Each row is where one point has got to under a steady rotation. How many steps took it there?
The counts run from 0 to 390.
[92,92,116,129,107,115,100,103,85,126,77,108,116,67,82,100,122,125,99,100,108,96,105,102,107,63,94,115,84,98,104,88,93,98,115,97,97,60,106,129,99,123,109,94,98,95,116,105,80,72,74,112,84,88,115,124,118,69] -> 20
[113,112,130,110,149,103,133,74,124,126,107,87,114,90,101,88,87,115,117,111,103,85,82,118,96,108,123,132,67,121,71,104,94,102,107,93,97,101,94,100,84,96,103,117,97,84,118,114,98,114,85,101,105,98,120,101,79,96] -> 242
[66,107,120,63,89,104,104,78,109,127,88,103,110,119,129,90,91,94,118,107,102,117,91,106,104,118,123,120,82,117,78,103,116,113,114,110,81,102,119,91,101,104,101,109,126,69,109,96,96,123,93,108,117,119,116,74,101,118] -> 237
[125,94,85,85,122,111,76,102,96,122,70,93,99,74,79,85,100,124,101,103,105,121,151,89,130,113,113,84,91,119,88,109,81,115,74,113,117,121,96,100,104,88,123,90,106,94,119,76,101,96,93,89,100,78,100,102,94,119] -> 311
[107,99,117,73,112,101,99,84,117,97,80,102,119,105,102,89,111,96,85,80,96,119,151,86,92,94,125,145,76,126,86,101,102,114,114,123,95,93,95,99,88,81,108,84,112,91,110,80,129,93,84,90,107,100,94,84,103,137] -> 208
[122,108,81,101,126,119,93,126,101,103,88,87,94,78,103,103,100,110,117,106,90,97,130,101,77,102,79,65,103,99,83,108,112,83,103,97,124,102,142,81,110,115,113,100,96,100,128,110,85,134,70,114,97,109,96,120,95,79] -> 305
[97,73,75,113,114,121,89,111,67,91,102,97,98,91,92,125,92,110,92,81,89,69,109,86,82,78,77,101,88,115,122,92,110,86,101,73,135,92,99,107,123,124,82,106,84,109,82,102,96,91,97,98,70,93,85,108,105,78] -> 356
[84,107,87,109,70,65,101,102,72,93,94,123,97,112,90,115,107,103,86,131,127,123,107,99,99,118,93,81,120,97,110,95,108,124,67,132,106,79,98,98,105,109,101,99,71,112,93,80,65,104,91,89,100,103,104,74,103,113] -> 380
[114,98,102,103,89,113,96,122,104,101,94,85,87,84,111,83,102,100,118,90,83,103,106,123,90,72,76,64,132,61,103,108,107,72,100,100,108,68,137,100,103,115,102,95,105,112,99,106,97,123,92,123,102,105,93,139,117,79] -> 71
[104,83,94,94,82,99,72,109,100,76,109,97,88,91,102,87,86,61,111,77,96,93,124,101,135,73,104,104,99,68,97,102,97,98,84,75,92,89,95,116,121,76,103,94,96,114,82,88,118,100,136,119,131,115,105,127,117,101] -> 65
[119,93,96,115,129,126,74,92,105,143,75,87,93,68,79,93,95,146,108,102,93,95,102,85,117,97,98,90,89,116,107,106,85,104,83,100,128,119,89,118,102,121,117,96,104,109,126,101,102,85,90,99,76,79,104,113,90,88] -> 314
[106,96,121,74,96,83,118,78,108,92,112,90,91,135,106,78,63,83,99,83,84,98,91,113,95,100,119,112,108,104,95,114,99,107,76,104,100,93,79,100,103,88,79,107,106,116,64,88,117,126,128,79,114,104,96,79,94,136] -> 137
[106,88,115,110,103,98,120,79,111,109,95,92,100,103,100,106,94,120,102,84,88,89,96,112,53,70,84,126,119,93,104,91,112,83,101,116,114,48,106,108,79,105,82,99,69,111,84,103,119,120,83,115,85,92,93,120,107,98] -> 172
[93,101,110,114,114,101,96,91,102,143,80,98,100,80,102,97,99,124,131,120,110,101,102,117,98,88,94,102,97,94,84,96,117,102,92,109,107,60,129,109,103,120,112,106,82,93,128,99,72,122,71,124,102,104,131,126,103,77] -> 275
[118,98,102,84,111,97,125,114,88,98,114,81,93,100,101,71,90,102,114,92,86,110,96,126,95,97,100,50,138,77,97,118,93,72,83,99,106,90,107,83,87,88,88,108,121,89,74,95,97,120,118,88,96,80,77,115,99,90] -> 333
[92,102,96,92,77,133,68,105,133,113,99,93,87,88,129,108,105,99,119,99,83,99,86,90,106,108,84,95,113,77,101,100,103,87,120,88,93,121,134,99,99,111,118,95,120,91,130,121,120,109,97,137,111,114,108,129,107,85] -> 265
[82,114,90,117,64,69,97,105,86,102,91,118,90,114,93,115,106,103,88,126,122,113,94,102,93,111,85,84,124,93,111,93,116,118,79,131,106,78,107,98,112,119,99,93,67,124,97,85,64,111,87,92,96,113,111,79,104,108] -> 379
[63,101,78,101,81,98,97,99,89,85,123,121,103,121,131,141,101,74,100,116,118,84,79,88,81,122,83,118,89,109,101,85,125,105,125,88,102,109,119,91,112,105,89,113,79,76,101,115,91,108,97,115,107,125,107,89,98,93] -> 195
[115,78,101,98,118,85,115,68,111,108,109,92,92,111,98,108,88,112,100,90,96,92,106,106,73,86,100,130,121,101,103,94,104,86,84,107,114,60,87,104,65,72,81,106,67,98,84,90,135,114,106,112,92,84,93,131,94,114] -> 170
[125,110,130,120,124,114,112,88,139,112,90,85,111,89,86,90,117,124,86,88,93,96,96,93,86,87,106,136,87,104,104,102,84,96,118,117,105,102,84,114,74,103,110,84,103,112,121,115,135,80,79,100,88,92,104,106,93,105] -> 212
[63,93,91,87,55,86,91,110,82,96,106,130,109,101,119,115,128,77,98,109,124,119,97,105,116,111,92,97,118,76,107,85,105,101,120,104,69,80,124,97,90,85,106,101,107,67,97,92,85,84,102,117,113,108,98,108,121,98] -> 227
[103,108,105,113,106,121,110,123,113,84,130,86,95,99,116,98,86,73,118,97,84,71,60,110,101,97,91,86,96,75,94,110,101,81,115,59,101,123,114,98,123,118,96,104,118,112,99,130,96,113,114,112,110,122,108,111,98,68] -> 295
[72,92,118,102,71,100,83,105,77,115,78,117,117,80,93,79,123,95,94,85,109,113,114,103,132,69,109,114,79,95,111,93,95,116,110,100,74,71,97,127,109,110,110,90,122,96,97,84,81,60,102,102,103,98,105,99,129,99] -> 23
[86,107,126,94,74,75,116,92,96,99,81,107,110,120,97,82,113,92,81,88,103,121,123,112,78,75,107,113,111,97,102,99,114,109,99,144,88,42,100,108,91,105,97,82,93,115,81,80,98,105,84,89,103,103,94,80,120,124] -> 176
[91,86,74,122,81,98,82,101,68,118,91,111,88,94,90,129,107,132,93,115,111,96,88,88,96,97,69,80,121,100,130,85,109,102,81,104,129,85,105,113,114,130,94,102,70,113,100,95,73,93,90,103,72,87,100,110,104,77] -> 122
[84,105,79,106,78,61,104,101,69,95,98,119,97,111,85,112,108,102,81,130,127,126,103,101,107,123,98,82,118,103,108,94,104,124,70,132,104,89,91,95,100,98,100,102,75,98,89,71,67,96,101,81,95,89,102,77,102,120] -> 381
[127,100,119,93,128,104,112,80,130,106,88,89,116,95,91,84,105,113,84,84,97,109,129,95,95,95,120,139,84,114,88,104,84,100,116,122,98,100,79,105,65,77,111,86,107,97,111,98,141,84,85,92,95,82,94,97,92,125] -> 210
[104,89,113,136,124,107,102,99,94,128,82,103,116,60,78,98,120,130,102,100,111,100,108,106,105,71,96,116,84,97,100,85,87,93,105,97,100,64,104,124,89,109,107,96,90,90,117,106,89,77,80,114,84,81,115,131,112,72] -> 19
[92,112,81,115,97,96,87,106,86,97,96,111,87,105,95,121,85,97,95,123,110,90,99,82,101,115,93,95,73,128,103,100,116,128,80,98,123,119,97,103,143,136,104,101,77,127,107,98,67,118,92,87,105,122,118,66,92,100] -> 348
[105,98,103,68,86,121,85,119,102,77,87,84,90,112,116,77,91,75,99,67,71,100,134,94,85,83,92,80,99,106,102,119,114,93,104,101,106,108,116,93,127,117,101,80,129,129,90,95,117,119,99,88,109,121,81,83,113,115] -> 104
[96,96,118,111,95,94,119,84,110,114,87,99,104,112,105,103,105,114,98,84,94,96,98,117,51,67,85,121,116,93,111,93,121,85,108,124,109,37,109,107,87,117,83,96,77,111,90,101,109,119,75,108,89,102,93,111,113,99] -> 173
[105,77,96,106,96,93,77,84,92,104,104,101,92,89,77,89,82,97,106,93,103,91,102,98,146,83,110,108,97,90,114,104,84,117,64,82,108,102,63,136,108,85,100,100,93,116,80,83,105,82,146,97,108,83,115,111,103,105] -> 321
[95,121,107,81,82,111,109,119,98,109,85,85,89,110,117,80,95,101,112,99,80,116,82,115,79,105,90,53,123,93,97,117,118,92,95,118,107,102,130,80,117,136,101,94,130,115,100,106,80,135,86,92,99,117,93,79,100,96] -> 337
